Each row is where one point has got to under a steady rotation. How many ticks took it there?
The counts run from 0 to 234.
[-22  17 -11   0 -72  -4   7   2 -19  -9   1  23  12  39 -13  26 -44  38
 -22  23  -4  19  13   7   3  40  18   2  -4  15 -17  68  -5   3   1  15
 -15 -20  13  -5  17 -11 -25   3  18 -20 -14   7  13 -12   4  12  12  17
  -4  25  17 -26  33  -5  41] => 126
[ -2  17  12 -25 -30 -25  -4  22 -20 -16  10  27  26  18   1  14 -14  52
 -32  29 -13  30  22  22  -6  44  -7  -7  -9  -3 -22  53  -4  17  -2  21
   1 -18   9 -16   0   6 -30   8  21 -48  -6  28   3 -18  16  -3   7  25
 -30  -1  25 -32  27  -2  26] => 8
[ -3  26   8  -5 -46 -17 -16   2   0 -23 -16  53  65  -3   8  -4 -27  18
 -12   4 -11   9   6  26 -37  46   6   1 -20 -32 -32  45 -22   2   4   8
 -22 -18   5  -2  -2 -17  -8 -10  27 -23 -16   5   1 -10  28   9 -10  26
 -10  14  28 -25  27 -14  20] => 210
[-13   6   9  23 -48   9  39  28   8  11  25  21  40  30   7  29 -21  26
  22  18 -12  10 -23   0  -9  42  13   4  11  -5 -28  57  -7 -13  -3  10
  -9 -35  11  -8  35 -24 -18   9   5  -6 -15  15   8 -24  -9  -2  -8  30
 -31  29  11 -18  26  -9  29] => 115
[ -7   2  14   0 -51  -6  21  29 -15 -25 -16  24  40  10   4   1 -14  25
 -23 -16 -23  20  -9  15 -26  39  20  22 -22 -17 -30  47  13  13   9   6
 -16  11 -15   3  14 -21  12  26  10 -22 -22   8  -7  -8  29 -15  -8  20
 -21  25  30 -29  44  -7  23] => 46
[-17  -1  15   3 -64   4  19  26   1 -31  -9  10  65   8   3  -1 -20  10
   5  -2 -13  17 -23   2 -34  54   2  -1 -11 -12 -38  46   2  28  -4   0
 -12 -12   3 -23  25 -15  -9  25 -15   6 -47  17  16   4   4   3   8  24
 -27  24  13 -12  32   2  10] => 232
[-12   5  18  29 -59  -9  28  20 -24 -10 -28  19  29  -5   7   3  -3  33
 -14  15 -10  30  31  18 -26  40   3 -16 -20   0 -20  43 -25  14 -19   7
 -16  -5   9  -6  34 -13   3   7  24 -12 -17  -3  -5  10  39  -3   4  49
 -20  22  20 -27  -1  -6  29] => 36
[-15  30   5 -12 -60 -21  -5  26  -7  -7 -12  23  56   1  -2  14 -13  51
 -11  32  13  41  -1  -8 -23  50  14  -5  -3  -4  -8  42 -31  23  -1  16
   0 -14   6 -27 -12  20 -11  13  -3  -3 -28  27  16  -6  23  -9  29  25
 -18 -12  19 -16  15  18  36] => 81
[  8  34  17 -11 -29  -7  21  14   5 -19  12  43  45   2  22  10  -9  13
 -12  19 -18   5  10  23 -28  40  -3 -11  -3  -4 -40  42 -22  -3  11  11
  -6 -16  13   2   2 -17 -15  -5  30 -49  21  12  -5 -30  27 -19 -22  35
 -15  18  18 -29  30 -17  21] => 18
[-14  24  10  -1 -49 -32  -6  11 -21   6  -6  39  40  14   2  15 -29  42
 -11  21 -12  28  25  -1 -12  49  29   9 -18  -9  -5  42 -21   6  -7  23
   4 -14  -5  -7  10  11 -10  20  18 -13   3   3  -4 -13  34  -1   2  29
 -25   3  43 -14  26  -4  25] => 200
[-14 -14  10  16 -47   4   8  28 -12 -13 -15  14  50  12  -7  -4 -20  17
 -16  -1 -29  19   0  25 -33  56   4   1 -12 -17 -44  48  -6  11  -8   2
 -10 -17  -3  -9  33  -5   2  27  15 -20 -28  14  -3  11  36  -6  -5  28
 -32  15  38 -27  17 -11   7] => 39
[ -7  25  19 -26 -56   6   3  22   2 -23   5  30  70 -17  10  -3  -7  25
   2   3  20  23 -13   2 -25  42  15  -7  -5  -2 -36  55 -13  25  -6   7
 -12   3   9 -25 -17  -7  -7  27  -4 -15 -14  28   3 -26  11  -4  14  -6
 -28   0  29 -22  39  -4  23] => 76
[-12  45   7   3 -59 -13  -3  10  -4   8 -12  33  31   5  10  -2 -18  34
   1  32  -7  32   2  -1 -16  33  -7 -12  -1  -2   1  49 -44   7   2   1
  -6 -28  21 -29  -8 -29 -26 -16   4  -9 -10  26  21 -17  19 -24  11  39
   2  18  -8 -14   5  18  35] => 95
[-12  13  19  26 -45   1  29  29  -2   4   2  28  44  18  19  11 -12  27
  10  21  -4  11 -23  13  -6  39 -10 -12  17 -17 -17  45 -27  -3   5  -1
 -11 -36  19 -18  32 -36 -25  -2   7  -5 -12  27   6 -21   4 -12  -1  38
 -22  22   6 -33  11  -1  40] => 108
[ -1  17  35  -8 -43   0   5  30  -6  -3  12  31  46  13  17   6 -15  12
  14   9 -23   8   2  14 -13  51   5  -1 -19   1 -33  51 -10   5 -16  14
  -1 -20   1 -11  21 -12  -4  30  10 -14  16  25 -11 -12  21  -7 -12  11
 -59   7  43 -24  41 -19  10] => 188
[-27   7  16  10 -58   8  15  14 -23  14  -9  21  20  32  -8   6 -25  41
  -1  21   4  26   8   4   4  48  12 -12  -3   6 -14  63 -19  -7 -10   7
  -6 -25  17 -25  35 -25 -26  17  -4   5  -3  33  22 -14   7  -3   8  29
  -8  23   7 -22  23   2  39] => 111
[-16  20  11 -12 -46 -21 -13  -3   4 -14   2  49  64  12  -4   9 -18  27
   1   9 -24  17  13  14 -19  53  21  12 -27 -25 -22  52 -10  15 -20  28
 -14 -14  -2 -12  14   6 -14  16  22 -17 -12   1  -1  -8  22   9 -11  25
 -24   4  37 -17  36 -14   2] => 202
[ -6  38  14 -22 -47 -27  12  14 -14  -9  13  42  16  17   9  23 -17  27
 -19  30 -17  31  34   0 -12  38   3 -15 -25   9 -15  49 -12  16  -3  37
   3 -15  16  -9 -10  -6 -23  -6  15 -38  10   1  10 -20  26 -18  -5  46
 -16  18  12  -6  29  -2  13] => 14
[ -8   9  24  12 -38   9  22  27   0   4   5  33  49  11  19   3  -9  21
  15  15   3   7 -23  18 -10  42  -5 -15   6 -18 -29  60 -23 -12   7  -3
 -13 -27  18 -17  21 -48 -21   8   6  -8   1  34  14 -25   3 -12  -4  29
 -20  27   5 -34  26  -3  34] => 107
[-10  35  13 -26 -40   0  -3  18  12 -17  -4  51  55  -4   1 -12  -8  25
  -1   5  -7  16 -17  12 -28  34   4  -8 -10 -21 -31  53 -17  10  10   0
 -17 -12  20 -33 -25 -21 -28   2   3 -14 -14  25  20 -33  11 -16  -4  23
  -8  11  -1 -23  32   8  14] => 91
[ -1  21  -3 -16 -50  -6  17   9 -20 -50  -2  25  37  36   0  25 -28  12
 -28   8   6   7 -11  15 -10  25  -2  -9  -7  -8 -40  54  12  10  18  17
  -4  -1   6   4  11 -17 -33  10  14 -40 -17  16  17 -13  -6  -5  10  21
   0  17  28 -36  37 -12  44] => 135
[-11  40   8  10 -62 -32  16   8   3 -13  -4  45  52  -2  16  20  -7  23
   5  15 -11  24  21  11 -21  30  17   3 -18 -18  -8  40 -22  18  -6  32
  -8 -10   4   0  -6  -4  -7 -10  20 -15 -15 -14 -14 -13  28  -1  -3  52
  -2   7  25 -14  23  -8  25] => 206
[ -2  32  21 -27 -69 -11   5  22 -13 -27 -13  22  46  10  24   4 -25  -5
  -6  -8   0  15 -23  13 -27  41  16   6 -13 -18 -17  42  -5  27   1  -2
 -21   5  -7  -4   4 -29   0  20   7  -7  -7  26  -4  -4  13 -18   9   0
 -22   9  43 -26  49 -14  28] => 61
[-14  40  14  -5 -54 -26   9   7 -14  -6 -16  55  44  -2   6   9 -19  36
 -12  17  -3  22  18  -6 -22  31  23   1 -22 -14  -9  41 -25  10  -2  24
  -8   1   1   2  -8  -5  -6   4  17  -9  -3  -8  -2 -14  32  -9   0  42
   7  13  34  -7  30  -1  29] => 207
[ -3  17   8 -10 -62 -19  -6  14 -19 -21 -11   9  46  22  16  -2 -41   2
 -22  -1 -33  17 -14  11 -36  47   6  20  -9 -13 -16  36   0  26   1  -2
 -14 -22 -13   3  19 -19   3  14  23 -16 -29  19  -2   0  22 -19   9   5
 -33  12  42 -24  38 -16  20] => 54
[  1  40   6  10 -85 -22  12  15  -2 -14   1  10  42   9  37  11 -32 -12
   6   5 -35  17  -4   6 -40  34   5  14  -3   8  -7  41 -17  20 -12   6
 -21 -25  -8   1  14 -28   6  -2  18  -5 -23  -2  -5   1  13 -14   4   8
 -33  18  32 -19  22 -17  20] => 56
[  0  45  22  -4 -74 -19   8  24  -5 -25  -4  13  63  -5  44   5 -15  -9
  11  10   2  13 -19  20 -22  33  -6  -2   3 -11 -11  35 -20  27  -7   1
 -24 -16  -5  -1   6 -26  -6  -3  14  -8 -25  16  -8  -8   3  -8  23  -1
 -31   6  35 -38  20 -24  33] => 63
[ -6  -4   5  22 -60   2  10  23   8 -14  -3  23  53   4  10  -2 -19  14
  -1  11 -35  15   9  22 -38  58   3   5 -10  -6 -43  41 -11  14 -10   4
 -20 -22  -3 -14  35 -17  10   8  26 -14 -30   3  -3   1  30   1 -11  24
 -39  19  29 -24  11 -26   1] => 40
[  6  33  18 -10 -63 -15   5  21   7 -25   9   8  78   8  31  13 -19  -5
  19  18  -3  19 -16   3 -19  40   3 -12   4   1 -24  26 -25  30  -5  11
  -6 -25   0 -17  12   9  -3  18   9  -4 -27  21   1   1   4  -2  19   2
 -44  -1  40 -20  26 -14  18] => 70
[-20  20  32  -5 -47 -11  18  33 -16   0 -18  25  37  19   1   0  -1  20
   0   6   2  22  -1   7  -4  36  -4 -19 -25 -14 -16  54 -11   4  13   6
   2 -17  15 -27  16 -27 -41  11 -17   5  -5  39  29 -14   6 -17   2  44
  -7  36   0 -28  35   9  38] => 104
[ -5  20   9  21 -72  -4  15  23   0 -16  -6  25  45  -2  26  -4 -13  18
 -11  -2 -30  10 -10  27 -35  33   8  13 -10  -9 -21  44  -3  16  -5   0
 -29  -6  -5   1   7 -38  15 -10  22 -22 -27  -1 -14 -17  21  -5  -1  18
 -26  25  25 -39  18 -17  20] => 48
[ -9  31  17  -7 -47 -33   6   4 -26 -17 -26  50  54   3  -6  10 -18  35
 -19   1   6  25  12  10 -19  40  17   8 -21 -31 -10  45 -17  12  12   9
  -9   2  -8  -6   1  -3 -15   9  13 -15  -9   5  -8  -8  35  -9  -3  42
   9   9  34 -18  35   1  29] => 208
[  0  38  21  -8 -43 -29  20  13 -25 -11  -5  33  27   2  17  14 -18  22
 -22  29  -6  23  45  27 -15  39 -15 -25 -12   4 -13  39 -38  12  -9  16
  -6 -16  27  -9  16 -21 -16 -13  27 -39  16   3   5  -9  30  -6   0  45
  -5  18  16 -21   0  -6  30] => 21
[  2   9  10  -8 -43   9  27  33   5 -50  -2  17  55  -3   6  18  -5  12
 -26  19   7  11 -11  20 -29  34 -20 -32   8   6 -59  38  -7  27   2   3
  -7 -14  19 -12  13  -7 -15  10  23 -38 -28  20  -1  -3   8 -11  12  15
 -29   9  20 -35  13 -16  20] => 151
[ -9  17  21   5 -59 -13  32  21 -22  -7 -13  30  31  -1   2  10  -6   4
  -7   8  -9  24  41  13 -26  47   9 -25 -33   7 -27  43 -17  12 -18  22
   4  -1  18  -9  25 -10 -14  12  13 -18   3   2   7   0  35 -14 -10  49
  -7  26  16 -10  17 -10  12] => 29
[-12  41  11  -5 -59 -19  18  25  -4   0  -9  32  45   1   5   7 -13  38
  -1  26  -8  40   5 -14 -23  29  15   1  -7  -7  -6  43 -20  19   4  14
  -1 -14  10 -30 -26  -3 -18   8 -10  -4 -16  16  23 -28  17 -27  16  44
 -13  13  -5  -5  31  24  29] => 88
[ -2  45  11  -6 -73 -12  16  18   4 -17  11   9  67  -7  40  13 -18  -2
  26  19   6  18   1  -2 -26  39   8 -10  10   5 -17  31 -28  35 -20  24
 -12 -31   5 -20   3  -1  -7   5  13   3 -21   8   0  -4   2   0  18   7
 -41  -3  23  -8  23 -14  19] => 71
[ -8  16  14  36 -69 -11  39  35  -3   1  -7  14  34  14  24  21 -19  16
  -6  16 -39  30   9  -2 -33  39  18  12   4   5 -27  35 -16  12  -2  11
  -7 -23 -11   3  18 -18  15   8  15  -9 -19 -13 -13   1  35 -24  -5  46
 -29  25  24  -9  24  -2  30] => 42
